In the data rows, the value 128 means zero.
Here are some points, one per row:
(100, 142, 142, 116, 155, 122, 122, 094, 112, 157, 106, 114, 151, 126, 115,
 142, 159, 165, 127, 117, 120, 102, 096, 135, 147, 112, 120, 140, 167, 152,
 122, 137)
(122, 106, 101, 112, 090, 140, 136, 122, 114, 127, 080, 137, 129, 108, 161,
 120, 142, 096, 111, 152, 121, 132, 145, 113, 124, 110, 141, 086, 193, 090,
 081, 130)
(107, 134, 106, 143, 150, 117, 206, 128, 130, 169, 164, 125, 141, 159, 108,
 148, 135, 129, 092, 138, 172, 113, 145, 130, 159, 096, 132, 168, 121, 100,
 120, 144)
(181, 105, 144, 117, 095, 178, 162, 129, 122, 154, 130, 102, 171, 112, 143,
 115, 111, 137, 113, 081, 122, 132, 085, 121, 113, 128, 069, 141, 138, 156,
 119, 167)
(161, 119, 161, 112, 129, 164, 140, 120, 137, 107, 155, 137, 141, 143, 097,
 082, 167, 154, 134, 153, 158, 109, 159, 129, 101, 158, 164, 112, 106, 165,
 094, 139)
(127, 115, 179, 146, 144, 134, 125, 156, 147, 120, 063, 122, 124, 106, 122,
 104, 166, 100, 104, 135, 137, 131, 135, 136, 103, 147, 136, 166, 155, 127,
 120, 116)
(096, 111, 130, 114, 166, 115, 156, 099, 124, 104, 127, 118, 126, 107, 131,
 140, 121, 113, 144, 099, 093, 120, 158, 131, 103, 144, 149, 128, 102, 128,
 140, 202)
(128, 139, 111, 128, 131, 129, 150, 134, 152, 141, 150, 101, 093, 121, 111,
 124, 131, 088, 114, 142, 127, 119, 156, 121, 126, 087, 116, 146, 126, 129,
 153, 084)
(139, 140, 096, 141, 136, 126, 150, 097, 175, 124, 107, 122, 095, 115, 098,
 105, 130, 175, 104, 134, 139, 184, 112, 145, 169, 160, 127, 097, 133, 152,
 142, 117)
(145, 171, 122, 119, 155, 153, 120, 107, 120, 075, 104, 097, 117, 143, 144,
 133, 135, 153, 116, 128, 159, 069, 117, 112, 137, 152, 101, 132, 123, 087,
 134, 159)
(107, 122, 134, 158, 161, 153, 078, 128, 092, 128, 136, 152, 109, 162, 137,
 111, 087, 101, 119, 093, 129, 099, 113, 131, 134, 137, 141, 117, 106, 128,
 073, 105)
(129, 151, 159, 135, 122, 141, 130, 128, 126, 155, 115, 127, 087, 199, 140,
 079, 130, 135, 144, 126, 114, 094, 107, 072, 139, 099, 126, 111, 143, 109,
 159, 130)
(111, 115, 113, 135, 167, 169, 128, 118, 139, 171, 150, 141, 120, 106, 120,
 156, 148, 113, 155, 104, 106, 146, 135, 093, 091, 131, 172, 130, 144, 134,
 127, 130)
(084, 102, 103, 109, 122, 138, 116, 139, 135, 109, 132, 120, 137, 134, 154,
 147, 112, 123, 140, 168, 138, 124, 092, 092, 136, 106, 115, 138, 107, 155,
 103, 139)
(132, 119, 132, 084, 111, 130, 131, 114, 113, 134, 157, 165, 099, 121, 096,
 141, 114, 138, 169, 141, 130, 114, 127, 139, 159, 169, 095, 157, 109, 072,
 151, 109)
(136, 132, 171, 179, 115, 134, 117, 106, 125, 131, 112, 116, 159, 090, 131,
 134, 118, 109, 096, 146, 139, 114, 143, 107, 132, 137, 119, 074, 102, 131,
 164, 109)
(133, 150, 139, 122, 130, 070, 117, 112, 109, 145, 141, 078, 137, 135, 134,
 100, 129, 132, 151, 167, 134, 109, 112, 127, 112, 119, 101, 152, 153, 159,
 115, 117)
(139, 082, 138, 147, 117, 103, 100, 086, 107, 140, 122, 152, 104, 138, 105,
 140, 113, 182, 078, 134, 158, 112, 165, 106, 083, 136, 139, 142, 178, 152,
 152, 129)
(151, 201, 127, 144, 136, 166, 116, 108, 137, 134, 133, 173, 135, 127, 155,
 123, 136, 140, 148, 201, 111, 129, 144, 138, 128, 137, 137, 122, 119, 155,
 125, 162)
(112, 155, 131, 134, 137, 139, 169, 118, 092, 154, 089, 131, 105, 114, 151,
 143, 146, 073, 093, 128, 161, 136, 119, 165, 138, 155, 121, 137, 106, 160,
 142, 148)
(153, 105, 145, 145, 148, 116, 124, 131, 140, 100, 161, 109, 160, 118, 127,
 123, 166, 126, 138, 152, 180, 126, 126, 112, 113, 123, 150, 111, 114, 076,
 139, 108)
(128, 112, 148, 135, 119, 088, 159, 107, 107, 117, 074, 111, 136, 139, 103,
 177, 141, 159, 165, 170, 106, 134, 142, 123, 132, 113, 116, 109, 099, 139,
 079, 135)
(108, 151, 158, 156, 141, 123, 095, 148, 149, 117, 136, 103, 094, 083, 119,
 157, 079, 146, 148, 113, 163, 144, 161, 099, 131, 108, 135, 141, 121, 150,
 132, 150)
(100, 156, 141, 089, 149, 136, 138, 157, 113, 097, 108, 109, 112, 125, 131,
 131, 102, 161, 084, 111, 093, 160, 131, 123, 123, 117, 132, 142, 128, 128,
 113, 087)
(121, 102, 116, 153, 144, 168, 139, 128, 095, 118, 120, 105, 147, 159, 148,
 142, 118, 149, 181, 125, 123, 156, 126, 162, 174, 145, 179, 145, 178, 115,
 149, 094)
(176, 142, 145, 170, 121, 141, 153, 128, 070, 103, 148, 160, 115, 103, 089,
 127, 104, 119, 137, 133, 093, 141, 132, 108, 144, 079, 094, 113, 126, 119,
 098, 115)
(169, 125, 116, 128, 151, 117, 131, 121, 166, 081, 151, 119, 139, 138, 122,
 121, 118, 111, 112, 118, 105, 145, 098, 094, 158, 108, 164, 176, 118, 140,
 130, 154)
(123, 122, 151, 089, 142, 097, 136, 116, 129, 082, 176, 145, 135, 140, 149,
 113, 121, 115, 129, 116, 184, 154, 143, 144, 123, 107, 100, 085, 176, 118,
 085, 128)
(148, 155, 152, 155, 109, 118, 137, 154, 144, 114, 143, 134, 123, 156, 144,
 205, 153, 114, 113, 131, 125, 096, 090, 151, 109, 119, 161, 101, 169, 149,
 115, 129)
(117, 120, 123, 165, 134, 076, 147, 124, 139, 144, 131, 133, 184, 159, 138,
 123, 115, 118, 135, 143, 116, 150, 116, 114, 094, 179, 119, 102, 115, 117,
 145, 123)
(137, 140, 163, 106, 158, 108, 143, 191, 126, 138, 115, 102, 134, 109, 114,
 097, 110, 159, 159, 124, 134, 103, 110, 177, 111, 122, 134, 084, 130, 109,
 156, 116)
(202, 133, 095, 123, 132, 085, 107, 162, 109, 133, 099, 108, 127, 136, 137,
 097, 141, 124, 135, 130, 118, 138, 168, 119, 125, 130, 141, 142, 157, 093,
 108, 170)
(123, 131, 072, 127, 117, 150, 090, 136, 134, 123, 098, 135, 142, 161, 083,
 130, 082, 103, 140, 150, 165, 156, 090, 124, 088, 114, 096, 120, 157, 127,
 162, 158)
(130, 099, 123, 145, 075, 134, 092, 172, 110, 137, 125, 083, 125, 163, 116,
 153, 154, 131, 134, 110, 141, 149, 130, 153, 151, 135, 136, 147, 077, 143,
 133, 139)
(129, 139, 122, 133, 137, 140, 151, 147, 156, 137, 111, 154, 100, 157, 180,
 122, 121, 148, 135, 124, 138, 190, 150, 132, 074, 124, 100, 168, 092, 126,
 124, 100)
(129, 138, 080, 120, 098, 124, 149, 136, 103, 138, 115, 131, 109, 095, 146,
 128, 110, 154, 134, 106, 147, 102, 119, 108, 090, 148, 167, 127, 093, 098,
 100, 104)
(094, 131, 100, 144, 107, 137, 126, 126, 151, 063, 129, 111, 160, 142, 127,
 115, 084, 116, 110, 119, 070, 098, 167, 177, 135, 142, 127, 155, 133, 120,
 143, 102)
(103, 092, 122, 125, 143, 138, 125, 124, 108, 135, 144, 123, 118, 104, 159,
 090, 131, 106, 151, 128, 129, 164, 105, 093, 159, 117, 140, 127, 127, 136,
 155, 132)
(056, 143, 105, 157, 068, 122, 136, 148, 129, 071, 135, 151, 124, 107, 122,
 113, 205, 147, 175, 109, 118, 116, 136, 117, 124, 137, 082, 130, 167, 139,
 145, 132)
(104, 124, 127, 075, 107, 143, 128, 174, 093, 141, 132, 134, 155, 175, 123,
 118, 119, 118, 098, 133, 122, 139, 183, 127, 153, 127, 140, 088, 117, 158,
 158, 143)
(114, 074, 148, 107, 100, 124, 116, 130, 161, 141, 132, 154, 097, 098, 175,
 111, 117, 137, 122, 156, 105, 102, 121, 179, 151, 089, 129, 131, 119, 141,
 143, 141)
(117, 127, 136, 126, 154, 116, 078, 156, 139, 149, 164, 117, 098, 126, 134,
 157, 152, 143, 088, 131, 093, 168, 118, 132, 144, 154, 106, 106, 128, 068,
 120, 179)
(135, 135, 113, 093, 129, 155, 123, 129, 159, 137, 109, 169, 173, 107, 132,
 178, 109, 153, 153, 127, 142, 115, 135, 134, 130, 080, 121, 125, 128, 107,
 157, 116)
(135, 103, 166, 110, 107, 113, 110, 082, 123, 101, 092, 158, 139, 168, 126,
 127, 163, 120, 112, 092, 118, 152, 098, 132, 117, 080, 138, 128, 094, 104,
 153, 116)
(111, 137, 118, 127, 131, 148, 093, 146, 142, 169, 149, 132, 191, 117, 140,
 135, 140, 166, 107, 133, 115, 123, 147, 102, 140, 143, 107, 150, 118, 128,
 103, 081)
(165, 133, 128, 076, 124, 108, 143, 138, 131, 121, 145, 114, 111, 122, 159,
 175, 115, 103, 128, 115, 108, 123, 110, 089, 139, 178, 134, 116, 135, 176,
 159, 090)
(135, 106, 077, 134, 166, 098, 130, 166, 131, 132, 113, 179, 134, 107, 109,
 105, 133, 133, 112, 097, 134, 088, 105, 134, 138, 128, 134, 109, 110, 167,
 132, 127)
(143, 135, 077, 121, 144, 120, 087, 088, 152, 146, 119, 099, 117, 130, 142,
 136, 168, 102, 164, 072, 128, 112, 175, 167, 138, 112, 101, 101, 099, 149,
 121, 102)
(111, 105, 123, 105, 133, 166, 133, 116, 166, 147, 131, 114, 106, 127, 053,
 133, 136, 085, 128, 144, 114, 123, 105, 137, 100, 155, 127, 128, 133, 118,
 100, 107)
(126, 144, 091, 137, 083, 147, 130, 103, 102, 144, 192, 112, 102, 112, 126,
 097, 115, 156, 103, 116, 112, 145, 090, 173, 102, 110, 166, 120, 115, 113,
 146, 126)
(134, 164, 153, 123, 128, 094, 095, 112, 084, 121, 139, 152, 153, 095, 105,
 129, 150, 087, 122, 153, 119, 135, 133, 136, 109, 132, 145, 163, 123, 129,
 139, 135)
(156, 095, 149, 172, 146, 115, 144, 140, 145, 141, 152, 163, 107, 125, 139,
 131, 096, 105, 140, 129, 124, 110, 126, 151, 148, 162, 081, 158, 132, 127,
 116, 127)
(112, 155, 162, 119, 073, 102, 127, 112, 169, 166, 121, 129, 142, 116, 115,
 101, 088, 110, 141, 085, 136, 139, 132, 120, 180, 148, 162, 142, 125, 115,
 092, 147)
Along one direction, these points spread out more than along any other. Take the direction at right angles to it along which they spread out most. Go by this last direction. Where along it does each point below lie, from 0 to 99? 50 is the average, and the first point above lies past it. One standard deviation of the points above along it is 16.
(100, 156, 141, 089, 149, 136, 138, 157, 113, 097, 108, 109, 112, 125, 131,
 131, 102, 161, 084, 111, 093, 160, 131, 123, 123, 117, 132, 142, 128, 128,
 113, 087) 59
(122, 106, 101, 112, 090, 140, 136, 122, 114, 127, 080, 137, 129, 108, 161,
 120, 142, 096, 111, 152, 121, 132, 145, 113, 124, 110, 141, 086, 193, 090,
 081, 130) 84
(139, 082, 138, 147, 117, 103, 100, 086, 107, 140, 122, 152, 104, 138, 105,
 140, 113, 182, 078, 134, 158, 112, 165, 106, 083, 136, 139, 142, 178, 152,
 152, 129) 46
(103, 092, 122, 125, 143, 138, 125, 124, 108, 135, 144, 123, 118, 104, 159,
 090, 131, 106, 151, 128, 129, 164, 105, 093, 159, 117, 140, 127, 127, 136,
 155, 132) 50
(111, 137, 118, 127, 131, 148, 093, 146, 142, 169, 149, 132, 191, 117, 140,
 135, 140, 166, 107, 133, 115, 123, 147, 102, 140, 143, 107, 150, 118, 128,
 103, 081) 53
(153, 105, 145, 145, 148, 116, 124, 131, 140, 100, 161, 109, 160, 118, 127,
 123, 166, 126, 138, 152, 180, 126, 126, 112, 113, 123, 150, 111, 114, 076,
 139, 108) 42
(127, 115, 179, 146, 144, 134, 125, 156, 147, 120, 063, 122, 124, 106, 122,
 104, 166, 100, 104, 135, 137, 131, 135, 136, 103, 147, 136, 166, 155, 127,
 120, 116) 46
(117, 120, 123, 165, 134, 076, 147, 124, 139, 144, 131, 133, 184, 159, 138,
 123, 115, 118, 135, 143, 116, 150, 116, 114, 094, 179, 119, 102, 115, 117,
 145, 123) 43
(129, 151, 159, 135, 122, 141, 130, 128, 126, 155, 115, 127, 087, 199, 140,
 079, 130, 135, 144, 126, 114, 094, 107, 072, 139, 099, 126, 111, 143, 109,
 159, 130) 56
(108, 151, 158, 156, 141, 123, 095, 148, 149, 117, 136, 103, 094, 083, 119,
 157, 079, 146, 148, 113, 163, 144, 161, 099, 131, 108, 135, 141, 121, 150,
 132, 150) 31
(107, 134, 106, 143, 150, 117, 206, 128, 130, 169, 164, 125, 141, 159, 108,
 148, 135, 129, 092, 138, 172, 113, 145, 130, 159, 096, 132, 168, 121, 100,
 120, 144) 29
(123, 122, 151, 089, 142, 097, 136, 116, 129, 082, 176, 145, 135, 140, 149,
 113, 121, 115, 129, 116, 184, 154, 143, 144, 123, 107, 100, 085, 176, 118,
 085, 128) 60
(129, 138, 080, 120, 098, 124, 149, 136, 103, 138, 115, 131, 109, 095, 146,
 128, 110, 154, 134, 106, 147, 102, 119, 108, 090, 148, 167, 127, 093, 098,
 100, 104) 50
